In the rows, 100 means zero.
One turn moves every row onto another: examples first, then more rows asked:
vit: 95	78	124	111	121	91	111	107	95	83	91	91	93	113	122	93	92	105	110
Nufod: 91	90	118	103	88	105	113	82	83	101	97	68	98	93	97	106	91	91	118
Los: 87	96	125	120	91	102	112	76	75	97	91	78	100	86	113	106	75	96	106
fedar: 92	107	94	114	98	82	96	92	97	97	101	83	87	100	87	98	81	109	93
Zosun: 100	79	112	108	123	88	106	108	100	89	97	94	85	115	119	89	95	106	107
megu: 95	74	124	108	120	93	112	106	94	85	93	90	92	113	123	92	96	103	113
Fogun: 96	80	117	112	123	86	107	109	98	84	94	94	89	115	120	90	92	108	105
sudeg: 97	76	114	106	122	87	108	106	96	88	100	94	85	114	120	87	98	106	108
rerof: 77	82	116	106	101	108	118	66	76	107	101	87	85	90	103	90	97	102	119
pudid: 75	86	125	115	100	111	120	69	77	99	91	85	93	90	104	97	87	103	118
vupa: 77	100	96	120	110	87	102	77	90	100	101	100	78	96	93	85	84	119	95
dar: 87	104	120	128	94	95	107	81	81	93	89	83	100	88	110	106	67	103	96
Vaba: 85	85	101	96	103	95	115	71	71	101	100	85	93	81	102	81	79	91	117
dofot: 75	104	106	128	109	90	104	79	91	93	91	98	86	97	94	91	75	120	95
nagim: 84	100	91	110	110	80	104	80	82	92	95	94	91	86	95	80	65	105	98
Sul: 100	74	120	106	121	96	112	105	96	90	95	89	89	112	122	92	97	101	114
Nedi: 97	73	117	104	121	89	110	105	94	89	99	92	87	113	122	88	100	104	112
nolar: 100	74	117	105	122	94	110	106	96	91	98	90	87	113	121	89	98	102	113
vibin: 99	76	123	109	120	96	112	107	96	87	91	88	92	113	122	93	94	102	113
niba: 92	99	93	113	99	81	97	78	82	107	113	91	77	88	104	89	85	105	91
Nadez: 73	102	118	130	105	99	110	78	88	90	83	93	95	96	98	98	72	116	101
dozir: 93	88	107	96	90	100	110	81	84	107	107	71	89	93	95	99	98	92	116
Kam: 79	84	103	105	104	99	112	68	80	110	109	92	76	91	99	84	99	106	112
teku: 88	106	116	120	93	97	106	91	92	89	86	74	103	98	93	110	73	103	103
Lib: 99	81	114	111	123	89	106	109	100	86	94	93	87	115	119	90	91	108	106
bita: 72	95	127	124	101	108	117	73	82	92	83	87	98	93	102	100	78	109	111
tud: 95	80	121	112	122	89	109	108	97	83	91	93	92	114	121	92	91	108	107
Koni: 94	100	90	104	97	84	98	88	93	104	110	81	81	97	88	93	91	104	99
fosan: 98	79	122	112	122	94	110	108	98	85	90	89	93	114	121	93	90	105	110
rit: 90	88	121	110	90	103	114	72	72	105	100	77	94	84	114	101	86	91	111
vek: 94	91	98	105	96	89	103	74	77	112	115	86	78	86	107	89	92	98	100
pade: 83	87	110	101	102	100	118	72	71	96	92	82	101	80	103	86	74	91	118
Goga: 80	99	109	115	105	92	112	79	78	86	83	87	104	84	100	90	59	101	106
Vupo: 88	108	109	129	98	86	100	83	85	93	94	88	93	90	105	100	67	109	88
kidun: 81	102	100	116	108	85	107	81	82	87	87	92	99	86	97	85	59	105	100
fure: 91	106	97	122	100	80	96	82	86	100	103	91	84	90	103	94	74	110	85
lov: 96	73	121	105	120	92	112	105	93	88	96	91	89	112	123	90	99	102	113
gulon: 89	109	105	120	96	88	99	93	96	91	92	80	95	100	89	105	73	109	95
fot: 80	93	113	109	103	98	117	75	74	90	85	84	105	82	103	90	65	95	114
Luk: 97	78	114	109	123	86	107	108	98	86	97	95	86	114	120	88	95	108	106
melir: 101	76	113	106	122	90	108	107	98	91	99	92	84	114	120	88	98	104	110
Famom: 98	81	118	113	123	91	108	109	100	85	91	92	90	115	120	92	90	107	107
zus: 86	88	92	97	106	88	110	73	74	102	104	89	88	82	99	77	79	95	110
meram: 95	92	96	97	94	91	104	84	88	109	112	77	81	95	91	94	98	97	108
pep: 89	98	121	113	89	103	112	87	87	94	89	69	103	95	96	110	81	96	112
Bol: 92	86	110	104	92	97	110	71	72	111	110	80	85	84	111	94	93	92	109
pigum: 79	92	95	110	108	90	105	72	85	107	108	98	73	94	95	81	94	113	102
bodav: 85	94	88	102	109	82	106	77	79	99	102	93	87	84	96	76	74	101	103

Zosun turns into -> Sul
vit turns into -> Luk
pudid turns into -> dofot
Now find these:
pade turns into -> kidun
Koni turns into -> Nufod
Los turns into -> fure

One turn moves every row onto another: examples first, then more rows asked:
Y: 94	103	92	115	118	109	75	102	91	111	129	71	96	90	121
N: 107	109	108	130	107	88	88	94	75	106	139	69	107	96	119
Q: 110	101	123	134	113	96	89	92	109	86	126	97	85	99	122
J: 122	96	100	129	112	102	83	101	102	93	138	89	105	85	121
U: 108	101	112	126	89	93	84	93	88	109	127	86	90	88	135
C: 112	128	109	127	103	112	91	85	76	108	132	96	99	91	105
T: 103	107	122	119	120	105	90	88	93	89	123	85	73	117	115
S: 99	112	97	122	120	116	92	80	88	94	135	84	123	102	116
G: 105	92	131	114	112	107	102	90	90	105	107	87	98	92	120
H: 97	110	103	128	114	126	89	90	86	101	132	89	88	69	124
Z: 99	115	110	106	114	112	87	88	79	117	123	80	83	102	138
B: 94	121	107	123	116	110	113	88	80	99	116	71	91	90	118
A: 106	104	127	94	126	109	93	78	84	91	126	88	103	97	118
W: 108	105	92	120	97	105	72	70	84	100	132	97	102	95	119
L: 97	113	100	120	123	102	96	63	85	108	130	86	96	79	130
R: 95	103	111	124	119	110	80	78	105	80	128	96	100	112	115
V: 111	104	114	112	122	90	81	78	91	80	113	87	105	80	116
E: 87	108	116	125	126	96	101	75	102	86	120	81	89	101	116
K: 109	89	118	121	107	110	75	87	79	84	104	88	97	98	118
F: 116	108	105	116	107	115	88	108	82	95	126	80	72	95	117

L turns into -> Z
C turns into -> H
B turns into -> F
Now find these:
K turns into -> V
T turns into -> Q

One turn moves every row onto another: examples first, then more rows asked:
fike: 104	98	100	95	111	94	113	109	108	86	98	93	112	96	126	112	120	102	95	94	98	96	85
Gimev: 91	72	110	112	102	94	111	108	100	96	106	107	101	100	102	116	96	97	93	97	77	89	86
Vilo: 108	117	80	104	87	95	96	90	98	105	83	93	100	116	104	102	102	88	104	85	95	102	103
Moto: 125	100	93	87	90	94	107	82	110	97	96	95	95	107	111	92	102	85	104	92	91	94	107
gige: 102	97	101	90	96	111	105	93	116	103	85	111	77	88	105	91	103	100	86	108	112	102	85
Rutir: 108	107	91	89	103	91	101	74	97	105	96	90	95	102	96	103	102	104	104	89	99	115	108
Som: 102	101	86	100	99	96	101	116	94	96	112	83	104	99	103	108	81	108	97	101	101	80	108
pon: 103	96	100	108	96	107	99	106	101	101	95	119	99	128	96	96	113	98	83	112	113	101	89
kopem: 105	92	87	96	85	103	89	78	110	102	104	100	102	114	110	98	99	87	98	100	94	116	109
soki: 107	116	96	118	94	120	111	113	112	103	111	100	103	108	104	100	116	97	114	104	101	101	86
sanid: 89	92	114	126	98	106	104	101	113	83	110	103	109	95	103	116	91	108	99	93	86	88	93
Rizov: 96	104	97	105	114	116	102	74	99	106	105	97	91	92	92	109	95	100	108	99	95	78	112
kavag: 100	87	102	96	105	101	109	94	115	102	93	87	79	83	104	90	101	96	83	101	106	101	79
rezev: 116	107	86	99	92	97	101	87	101	90	107	79	113	113	106	89	101	105	93	98	99	109	105
bava: 97	94	109	117	105	100	97	96	103	102	100	113	102	130	84	107	108	88	91	101	108	104	88
kotav: 102	96	105	98	91	106	89	92	105	97	79	113	105	99	92	121	99	113	105	109	113	104	87
Solim: 85	99	104	124	99	102	112	115	106	103	110	101	77	93	90	105	92	103	91	89	90	96	92
Zad: 106	90	111	100	90	103	90	92	118	92	89	101	93	93	85	127	91	101	103	101	109	104	90
lud: 89	99	84	97	107	116	98	87	94	96	114	106	102	106	100	125	99	89	86	110	85	95	109
fof: 93	104	106	115	99	112	119	103	107	89	114	98	94	83	90	116	93	107	96	101	78	100	84
nol: 106	89	103	89	109	98	108	102	102	91	91	104	107	99	120	103	120	117	91	105	110	95	91
zezes: 90	108	78	102	100	106	105	105	90	111	102	99	104	104	104	102	81	80	95	106	85	86	89
nit: 100	101	104	98	112	97	105	91	109	90	112	102	95	103	106	94	82	91	87	94	102	72	114
Pevul: 111	121	98	103	92	114	112	111	110	99	95	110	104	101	108	96	109	108	113	106	109	95	83
Zazi: 93	88	106	125	107	107	117	101	101	94	102	101	84	103	96	106	111	95	83	92	81	80	91

sanid turns into -> Solim
nol turns into -> Pevul
Now find these:
nit turns into -> Som
Rutir turns into -> Moto
kavag turns into -> fike

